In the rows, zero is written as 128.
Named moves, each a turn or a mirror, and the order they were made in; the first pair answered
j_821 (before -> after):
[109 133 129 122 167 136  93 100 131 137 130 131 107  86 158 170 131 144]  ->  [124 133 157 148 121 137  74 116 100 160 137 139 140 105 151 125 152 157]
[146 132 124  85 128 144 119 144 124 106 117 150 160 123 127 142 122 147]  ->  [147 134 126  86 125 145 119 146 121 108 118 150 163 123 127 140 121 148]
[126 164 141 114 118 201  86 121 146 160 168 184 117  98 185 116 158 147]  ->  [117 163 129 103 140 200  96 114 161 148 166 180 101  90 188 136 148 141]
[125 140 137 190 107 115 102 137 110 153 155 162 149 128 150  96 143 119]  ->  [101 139  99 151 173 114 130 113 154 119 147 149 102 104 158 160 111 103]
j_794 (before -> after):
[126 129 129 107 108 143 135 128 123 122 121 125 135 126 125 132 136 150]  ->  [128 134 115 148 108 117 129 122 123 142 118 134 131 129 140 114 135 127]
[136 146 132 118 115 109 129 132 142 141 141 130 116 132 123 149 118 126]  ->  [137 145 137 115 108 118 126 137 136 143 145 132 123 131 122 145 121 133]
[172 112 104 117 160 112 129 133 134  87  90 135 116 133 122 134 133 150]  ->  [178 117 128 119 126 136 117 148 114  99 104 146 143 132 126 106 153 168]
j_92 (before -> after):
[155  95 175 147 104 113 111 139 142 109 113 114 144 127 110 115 116 138]  ->  [152  91 167 141 117 105 115 133 151 101 106 108 134 127 107 129 108 133]
[137 102 115 107 140  89 143 114 145  95  88 103 105 168  78 181 111 115]  ->  [120 112 121  64 148 138 152 119 153  83 109 112 103 137  98 197 118 135]
[114 160 132  98 130 200 131 134 121 129 153 154 124  81 185 120 155 137]  ->  [131 159 143 144  98 174 113 140  97 154 149 158 145 106 179  81 167 131]
[113  90  98 178 155 128  96 117 147 134 110 124 144  78 118 164 115  70]  ->  [105  93  99 159 160 150 102 118 152 130 119 128 142  64 128 173 117  77]
j_869 (before -> after):
[132 122 127 108 130 112 137 124 123 114 109 125 123 153 118 130 101 146]  ->  [129 131 113 137 136  99 135 120 126 129 112 135 115 147 138 118 100 127]
[145 102 156 140  76 105 101 165 112 151 140 125 161 159  99  88 174 145]  ->  [118 134 113 168 112 120 113 151 138 174 167 165 128 104 177  89 172 110]
[120 123 145 107 131 121 136 137 115 115 140 130 131 143 120 151 130 186]  ->  [129 123 132 163 125  82 127 132 110 138 132 137 131 159 129 127 130 160]
[131 145 133 157 121 130 110 125 113 132 136 124 141 136 156  98 122 125]  ->  [119 149 135 124 132 159 118 126 121 119 145 126 135 116 163 118 124 136]
Then:
Between the rows of a pair lie two moves.
[110 125 220  93 119 220  87 146 120 128 180 142 176 144 130 126 175 182]  ->  [ 90 107 146  82 226 148 127  96 189  83 137 105  96 144 117 219 111 125] | j_794 j_794
[145 126 137 182 107  79 110 135 132 147 104 103 151 158  86 110 127 115]  ->  [107 162 103 170 147 137 130 129 163 155 148 146 120  81 170 125 129 101] | j_869 j_92
[106 142 147 143  93 107 114  92 118 134 119 151 148 122 112 127 118 119]  ->  [ 94 145 135 117 120 121 127  85 136 120 123 151 131 103 121 153 110 117] | j_821 j_92
[110 142  92 161 147 130 134 125 142 155 154 154 109 102 188 118 133 101]  ->  [128 133 147 130  89 165 116 153 104 153 160 146 158 125 151  91 161 150] | j_794 j_821
[106 138 151 103 108 192 135 139 124 132 157 156 121 101 153 109 152 156]  ->  [111 124  98 171 156  93 144 105 154 136 118 138  79 131 144 128 113  93] | j_92 j_794
[108 155 122 128 126 181 133 145 129 135 166 151 127  84 173 125 145 131]  ->  [121 123 148  74 122 173 137 149 124  94 137 106 136 123 101 159 135 161] | j_794 j_869
[130 122 118 188 114  81 131 120 145 142 100 129 128 179 112 103 134  96]  ->  [133 109 158 121  92 123 130 137 132 113 101 107 154 188  72 118 144 145] | j_794 j_821
[138 106 166 136 113 136 110 136  92 155 129 107 139 174  89  68 108 127]  ->  [128  96 135 118 167 110 130 112 125 128 109  87 100 173  80 118  78 106] | j_92 j_821
[145 112 137 148 102 109 108 137 112 141 115 113 150 161  94  99 142 127]  ->  [110 131 100  99 164 151 140 121 156 117 135 123 108 103 137 157 125 119] | j_869 j_794
[ 67 136 152 134  80 117 140 121 119 109 153 148  73  67 155 106 130  93]  ->  [ 65 134 164 109  76 134 142 125 118  98 155 145  78  65 147 114 134 109] | j_794 j_794
[156 118 159 130 119 140 122 138 158 137 139 156 117 125 147  94 127 125]  ->  [158 103 164 101 130 137 127 135 163 114 125 135 113 135 117 117 117 136] | j_821 j_869
[107 144 114 156 120 158 117 106 120 184 169 178 131  92 195  89 129 127]  ->  [126 132 139 167  86 141 102 116  97 188 158 166 156 126 162  67 138 139] | j_794 j_821
[116 152 135 145  81 106 133 130  99 150 137 112 144 146 122 119 151 147]  ->  [109 145 136  97 101 121 147 126 113 121 132  96 133 143 102 157 141 161] | j_794 j_794
[112 162 109  64 152 134 116 148 148 118 138 130  91 109  79 152 106 138]  ->  [140 152 137 112  98 103  90 162 111 145 128 128 128 152  53  99 122 141] | j_92 j_869
[125 130 139 143 107  94 130  94 101 144  99 118 132 131  99 140 136 147]  ->  [111 140 115 149 133  94 140  83 120 144 104 126 111 110 125 152 129 129] | j_92 j_869
[116 155 124 113 136 139 117 108 190 107 133 156 120 101 146 161 146 151]  ->  [138 140 160 115  90 132  98 124 158 111 126 143 155 137 105 133 160 175] | j_92 j_869
[129 125 159  83  78 158 121 150  98 115 133 112 149 135  88 127 152 167]  ->  [101 162 106 135 118 162 133 132 127 150 164 161 110  78 179 120 148 117] | j_869 j_869
[149 109 150 112 152 106 100  85 195 116 124 112 124 119 161 163  68 116]  ->  [165 111 198 116  88 137  75 115 151 136 141 121 172 133 151 112 103 152] | j_794 j_92
[105 168 118  95 140 192 130  99 190 120 169 153 130  77 178 151 150 141]  ->  [135 138 173  67  87 190 111 121 153 105 149 120 176 131 105 136 162 186] | j_794 j_869
[117 126 135 108 125 200 124 165 104 109 145 155 129  95 157 128 165 150]  ->  [122 129  91 192 147 124 123 143 116 137 128 162 101 109 178 112 147  89] | j_794 j_92
[121 120 105 179 179  93 145 109 182 142 122 134  94 104 138 139 129  73]  ->  [147  86 155 132 142  88 134 125 154 108  95  88 131 159  50 147 133 119] | j_869 j_869
[117 143  98 147 121  84 142 141 138 127 110 138 129 140 148 115 117 106]  ->  [122 127 126  92 111 107 142 152 133 100 104 116 143 151 109 136 119 141] | j_869 j_869
[136 126 103 135 127  89 142 113 117 141 103 111 112 146 104 127 119 104]  ->  [143 132 126 137  92 112 129 129  94 156 118 122 138 146 109  98 140 123] | j_794 j_794
[117 118 140  67 144 181 140 135 133 120 152 127 132 110 137 130 131 158]  ->  [112 121 129  69 156 177 146 129 141 119 153 127 122 105 143 137 125 150] | j_92 j_821
[132 125 106 109 124 147 123 152 151 132 152 113 156 123 140 111 154 137]  ->  [145 115 108 129 118 116 116 149 144 134 136 102 160 149 119 104 148 129] | j_869 j_92
[118 121 134 172 117 137 118 142 136 148 151 126 145 156 121 106 124 148]  ->  [114 109 125 142 143 127 130 133 154 120 134 102 129 162  97 145 107 148] | j_92 j_794
[139 153 135 162 111 121 103 133 128 162 147 145 116 128 139 102 124 119]  ->  [145 137 163 107  99 142 104 141 121 134 139 120 132 141  99 122 126 154] | j_869 j_869
[100 138 127 151 130 118 115 125  96 119 117 155 194 165 141 126 190 106]  ->  [ 92 145 116 152 140 127 120 123 103 122 124 163 186 149 159 129 190 102] | j_869 j_92
[127 129 135 129 174 107  99 136 159 125 139 103 143 155 132 144 119 118]  ->  [128 133 155 109 152 139  94 147 146 126 153 109 161 148 132 134 134 140] | j_869 j_794
[136 111 132 139 132 150  75 119 117 177 180 187 156 135 156  76 138 108]  ->  [150  99 132 156 127 115  69 115 112 176 162 173 158 162 132  74 132 101] | j_794 j_821
[124 146 119 177 103 115  97 152 113 177 141 157 141 124 164  83 147 110]  ->  [115 133 153  67 107 181 111 165 117 125 144 130 153 115 125 132 150 170] | j_794 j_794
[122 128  78  85 152 112 129 121 171  92  94 111 107 110 122 163 107 133]  ->  [157 117 110 143  88  78  97 137 125 125  85 112 150 159  95  96 128 139] | j_821 j_92
[137 126 109 147 143  99 123 146 135 127 113 118 126 164 114 127 127 121]  ->  [135 140 116 157 124 124 116 155 125 146 134 139 140 147 141 103 143 127] | j_869 j_821
[ 97 163 148 101 112 183 104 149 116 127 149 123 133  95 149 135 141 135]  ->  [119 143 119 178 123  80  97 129 119 140 105 103 117 147 118 124 115  86] | j_869 j_794
[116 135 125  86 148 146 137 147 141 105 113 120 119 118 115 162 123 138]  ->  [125 149 141 133 106 154 116 162 113 145 133 148 145 115 142 105 148 137] | j_794 j_869
[115 103 120 124 130  58 165 115 138  89 150 117 126 155 104 155 122 137]  ->  [109 105 134  89 125  96 167 124 137  80 162 119 133 139 107 164 130 159] | j_794 j_821
[115 141 130 155  90 123 140 154 151 160 154 156  88 129 131 110 100 104]  ->  [121 118 142 112  99 116 146 152 155 127 131 122  87 153  80 145  86 122] | j_794 j_869
[143 126 161 111  99 129 115 139 121 105 133 128 155 136 131  95 127 148]  ->  [147 115 148 125 115  92 118 127 130  99 113 111 141 154 112 107 111 132] | j_92 j_92
[147 125 125 149 157  76 108 137 115 113  94 114 114 113 121 153 104 120]  ->  [149 126 163 106 127 125 102 158  96 105 109 113 144 110 108 145 125 163] | j_794 j_92
[128 149 140 136 109 156 126 139 115 152 155 144 153 126 135  96 130 135]  ->  [131 146 146 132 105 156 125 141 112 149 152 139 156 130 126  96 131 138] | j_869 j_869
[ 95 110 145 130  56 152 141 165 102 135 146 173 139 180 123  98 150 100]  ->  [ 92 113 122 163  71 125 142 154 112 145 142 178 124 179 137  94 141  72] | j_869 j_92
[169 122 161  83 129 130 145 135 141 116 108  99 128 151  35 145 114 130]  ->  [170 128 174  78 113 153 140 144 130 123 120 105 141 146  41 132 126 142] | j_92 j_821
[140 131 165 151 106 160 114 145  99 158 141 157 125 146 132  90 165 128]  ->  [138 107 132 130 165 106 137 116 138 117  99 115  82 168  93 156 123 103] | j_92 j_794
[126 154 127 151  72 157 105 143 108 157 144 136 143 130 147 115 160 141]  ->  [122 128  91 135 135  98 128 112 146 118 102  96  98 151 109 179 117 112] | j_92 j_794
[138 125 157 143 112 111 116 128  99 124 128 122 130 118 123 104 131 145]  ->  [127 124 133 130 151 102 131 114 125 107 120 113 102 107 126 138 112 130] | j_794 j_92
[110 134 106  97 160 142 149 119 154 113 131 116 118 102 145 166 112 120]  ->  [146 123 138 161  94 104 114 136 107 149 121 118 162 153 119  98 132 122] | j_821 j_92
[124 117 136 112 140 146 114 127 120 121 111 103 148 130 101 135 118 160]  ->  [113 139 115 150 145 152 112 123 125 151 131 135 139 103 153 113 124 136] | j_794 j_869
[123 156 120 194 140  95 110 121 128 154 121 146 113 118 179 104 137  90]  ->  [104 146 143  70 163 170 133 129 144  94 129 121 110  93 151 170 133 145] | j_821 j_869
[127 154 154 112 136 192 154 189 150 137 163 135 135  88 195 125 128 172]  ->  [161 136 160 202  97 109 127 188 120 171 133 126 154 149 165  70 130 143] | j_92 j_92
[114 109  91 101 189 103 153 109 169  94 108  98  74 127 115 202  87 105]  ->  [164  95 159 160  77  82 103 147  94 138 103  96 155 195  68 105 130 137] | j_869 j_821
[ 96 146 167 132  94 129 122 117 120 137 111 164 166 151 107 107 155 134]  ->  [ 80 158 159 109 111 159 132 116 133 130 125 174 155 121 132 123 156 138] | j_869 j_869
[152 179 152 152  92 177 131 130 105 150 143 132 115 102 193 103 113 159]  ->  [141 166 144  90 131 184 153 118 131 105 128 102  94  98 165 163  91 171] | j_869 j_821
[135 122  98 150 149 103 110 101 161 131 116 123 104 132 118 140 110 135]  ->  [137 114 116 114 142 123 113 109 159 114 114 110 114 137  96 151 114 158] | j_92 j_869
[130 112 111 136 150  70 126 109 141 126 118 125 118 143 104 142 108  94]  ->  [122 108 124  86 153 104 132 115 144 104 126 116 121 134  92 164 110 119] | j_869 j_869
[145 129 158 118  89 137 119 151 110 132 135 128 162 135 121 106 150 140]  ->  [130 146 116 159 123 117 128 132 134 149 141 150 130 109 170 107 138  98] | j_92 j_869
[119 140 130  99 106 170 134 125 125 119 158 137 131 102 145 150 135 145]  ->  [121 137 135  94  99 170 133 129 121 116 155 132 137 108 136 150 136 150] | j_794 j_869
[129 132  69 143 127 153 173 149 127 135 188 161 140 118 205  68 170 140]  ->  [126 122  91  80 128 188 179 157 130 103 188 143 148 115 177  98 169 174] | j_92 j_869
[121 135 146 122 117 162 137 147 134 158 147 103 130 125 134 115 135 149]  ->  [114 133 133 110 141 159 147 138 150 146 143  97 112 118 136 138 124 142] | j_794 j_869
[163 121 121 152 101  84  92 106 107 159  70 119 167 172  57  93 125 148]  ->  [158 115 138  96 103 121  99 114 109 133  74 106 172 164  39 117 126 178] | j_92 j_794
[151  93 109 158 130  71 135 105 129 143 154 149  96 167  90 121  95 110]  ->  [133  94 102 110 158 100 152 102 149 118 160 142  79 144  94 160  87 119] | j_92 j_869
[140  96  98 134 159 145 127 141 147 117 121 145 114 118 139 150  94 123]  ->  [144  90 120 108 143 162 124 150 135 107 122 137 130 126 121 151 100 147] | j_869 j_92
[101 144 127 116 135 150 127 129 137 125 136 134 135  97 149 123 136 121]  ->  [103 140 113 135 148 123 129 119 145 127 126 130 124 104 147 128 125 103] | j_92 j_794
[107 154 125 105 151 159 135 117 132 149 146 127 129 105 172 129 149 116]  ->  [122 141 155  89 122 165 125 130 109 144 140 114 156 130 136 119 161 142] | j_92 j_869
